Rows are one point carried round by a steady rotation, each followed by how many steps it has turned.
The counts run from 0 to 225.
[-26   1   7  -8 -14  -7  30 -16 -23   9  27  -8  -4   2 -10 -11   4   4
  -6   2  -2   1  25  -2   5  -6  21   5   6   3  -2 -17 -19  20  13   9
  10  14 -10  14  -3   1  -4  11   2   2] -> 7
[-25   2   2  -8 -10   3  17 -18 -22  17  16  -7  -2  -2  -1 -13   9   0
  -2  -6  -5  13  41  -5   7  -7  19   0   6   4  -3 -23  -9  19   7   6
   8  23  -8  11  -4  -1   0   7   2  -7] -> 50
[-29   0  10 -15 -12 -10  26 -11 -20   2  20  -3  -7   0 -14 -11   7   8
  -9   4  -1   5  22  -1   0  -4  21  -1  13  -2  -1 -15 -13  23  20   8
   8  16  -9  16  -6   1  -2  15  -4   1] -> 212
[-25   1   6  -6 -13  -4  29 -17 -23  13  27  -8  -3   0  -7 -11   4   1
  -5   0  -4   1  29  -2   6  -7  21   6   3   4  -3 -20 -18  19  10   8
  10  15 -10  13  -2   0  -5   9   4   1] -> 3
[-30   3   6 -14 -11  -2  21 -12 -25   4   6   2  -3  -1  -8  -8   6  11
  -8  -1   3   8  31  -2  -5  -1  17  -6  18 -11  -4 -13  -7  21  19   6
   5  18  -7  16  -9   3  -9  20 -10  -9] -> 28
[-26   2   1   1 -15   4  19 -19 -30  12  20  -6  -1   7  -4 -17   6   6
  -4  -8   1  12  33  -3   6  -5  20   3  12   5  -6 -13 -11  17  10  11
   9  20  -7   9  -3   6  -4   5  -4 -10] -> 119
[-25   5   7 -10 -14  -3  33 -16 -25  12  17  -3  -1  -3  -6  -4   1   4
  -6   1   0  -6  30  -2  -1  -4  17   2   5  -7  -4 -17 -19  18  12   6
   8  13 -10  17  -5   0 -14  19   0  -2] -> 139
[-25   5   4  -2 -16   1  31 -18 -30  13  19  -4   1   3  -4  -8  -1   6
  -6  -3   3  -3  30  -2   1  -4  16   4   7  -4  -7 -13 -19  15  10   9
   9  14  -9  13  -4   4 -15  15  -2  -7] -> 132
[-30   1   8 -13 -13  -6  26 -11 -25   1  14   0  -5   2 -12 -10   4  12
  -9   2   3   5  23  -1  -3  -2  19  -3  17  -7  -3 -11 -12  22  20   9
   7  15  -8  16  -7   4  -8  18  -9  -4] -> 21
[-28   3   7 -20  -8  -2  18 -13 -18   9   7  -1  -4  -8  -6  -7  10   4
  -5   0  -4  10  37  -4  -1  -5  18  -6  11  -7  -1 -22  -5  24  15   3
   5  21  -8  17  -8  -3  -3  18  -2  -5] -> 96
[-28   1   5 -17  -8  -1  14 -14 -18  10  11  -3  -5  -5  -5 -11  12   3
  -4  -3  -5  16  38  -4   3  -6  20  -5  12  -1  -1 -22  -4  23  13   4
   6  24  -7  14  -6  -2   2  12  -2  -5] -> 102
[-30   3   6 -14 -12  -2  22 -12 -25   3   7   2  -4   0  -9  -9   6  11
  -8  -1   3   7  30  -2  -5  -1  17  -6  18 -10  -4 -12  -8  22  19   7
   5  18  -7  16  -9   3  -9  20 -10  -8] -> 27
[-25   1   3  -2 -13   0  22 -19 -25  14  25  -9  -3   3  -4 -15   7   2
  -3  -5  -3  10  32  -3   9  -7  21   5   7   7  -4 -19 -14  18   8   9
  10  20  -8  10  -2   2  -1   4   2  -4] -> 58
[-23   5   1  -2 -14   5  26 -20 -28  19  17  -6   2   0   0  -9   2   2
  -3  -6  -1   1  38  -4   4  -5  16   4   4  -1  -6 -18 -16  15   6   6
   8  17  -9  12  -3   1 -12  12   1  -8] -> 189
[-29   3   6 -15 -11  -1  20 -12 -24   4   5   2  -3  -1  -8  -8   6  11
  -7  -1   3   8  32  -2  -5  -1  16  -7  17 -11  -4 -13  -7  22  18   6
   5  19  -7  16  -9   3  -9  20 -10 -10] -> 29
[-25   5   5  -4 -15   0  32 -17 -29  13  18  -4   1   1  -5  -7  -1   6
  -6  -2   2  -5  30  -2   1  -4  16   4   6  -5  -6 -14 -19  16  11   8
   8  13 -10  14  -4   3 -15  16  -2  -6] -> 134
[-25   5   5  -5 -15   0  32 -17 -28  13  18  -4   0   0  -5  -6   0   5
  -6  -2   2  -5  30  -2   0  -4  16   4   6  -6  -6 -15 -20  16  11   7
   8  13 -10  15  -4   2 -15  17  -1  -5] -> 135
[-24   3   6  -8 -13  -2  31 -17 -23  15  22  -7  -1  -2  -5  -7   2   1
  -4   0  -3  -3  32  -3   4  -6  18   5   2  -1  -4 -20 -19  18   9   6
   9  14 -11  15  -3  -1  -9  13   4   0] -> 197
[-26   1   5  -1 -17  -3  29 -17 -29   8  25  -6  -3   7  -9 -14   2   8
  -7  -2   2   2  24  -1   4  -4  20   6  10   2  -5 -12 -18  17  13  11
  10  14  -9  12  -3   5  -8   9  -3  -4] -> 68
[-30   2   8 -13 -13  -6  25 -11 -25   1  13   0  -5   2 -12 -10   5  12
  -9   1   3   5  24  -1  -4  -1  18  -3  17  -7  -3 -11 -11  22  20   9
   7  16  -8  16  -8   4  -8  18 -10  -5] -> 22
[-23   5   2  -4 -14   3  28 -19 -27  19  19  -6   1  -1  -1  -8   2   1
  -3  -5  -1  -1  37  -4   4  -6  17   5   3  -1  -6 -19 -17  16   6   6
   9  16 -10  13  -3   0 -12  12   3  -6] -> 191
[-30   1   3 -10 -11   1  13 -14 -25   6  11  -2  -4   3  -7 -16  11   9
  -6  -5   0  19  33  -3   2  -3  20  -5  18   0  -3 -14  -3  22  15   8
   7  24  -6  11  -7   4   0   9  -8 -10] -> 168
[-26   3   1   2 -16   4  22 -19 -32  13  20  -6   0   8  -3 -16   3   7
  -5  -7   2   8  32  -3   6  -4  19   4  11   3  -7 -12 -14  16   9  11
   9  19  -8   9  -3   6  -7   6  -4 -10] -> 122
[-23   4   4  -5 -14   1  29 -19 -26  18  20  -6   1  -1  -2  -7   2   1
  -3  -3  -2  -2  35  -4   4  -6  17   5   2  -1  -5 -20 -18  16   7   6
   9  15 -10  14  -3  -1 -11  13   4  -4] -> 193
[-25   4   1   2 -16   3  26 -19 -32  13  20  -5   1   7  -3 -13   1   7
  -5  -6   3   3  31  -2   4  -4  18   5   9   1  -7 -12 -16  15   9  10
   9  16  -8  10  -3   6 -12  10  -4  -9] -> 126
[-28   0  10 -14 -12 -10  29 -13 -20   5  22  -5  -6  -1 -13 -10   6   5
  -8   4  -2   2  23  -1   1  -5  21   1   9  -1  -1 -17 -16  22  17   8
   9  15 -10  17  -5   0  -3  15  -1   3] -> 208
[-24   2   5  -5 -13  -2  28 -18 -24  16  25  -8  -2  -1  -4 -10   4   0
  -4  -2  -4   1  32  -3   7  -7  20   6   2   3  -3 -21 -17  18   8   7
  10  16 -10  13  -2  -1  -5   9   5  -1] -> 0
[-25   3   1   2 -16   3  25 -19 -32  13  20  -6   0   7  -3 -14   2   7
  -5  -7   3   4  31  -2   4  -4  18   5  10   1  -7 -12 -16  15   9  10
   9  17  -8  10  -3   6 -11   9  -4 -10] -> 125
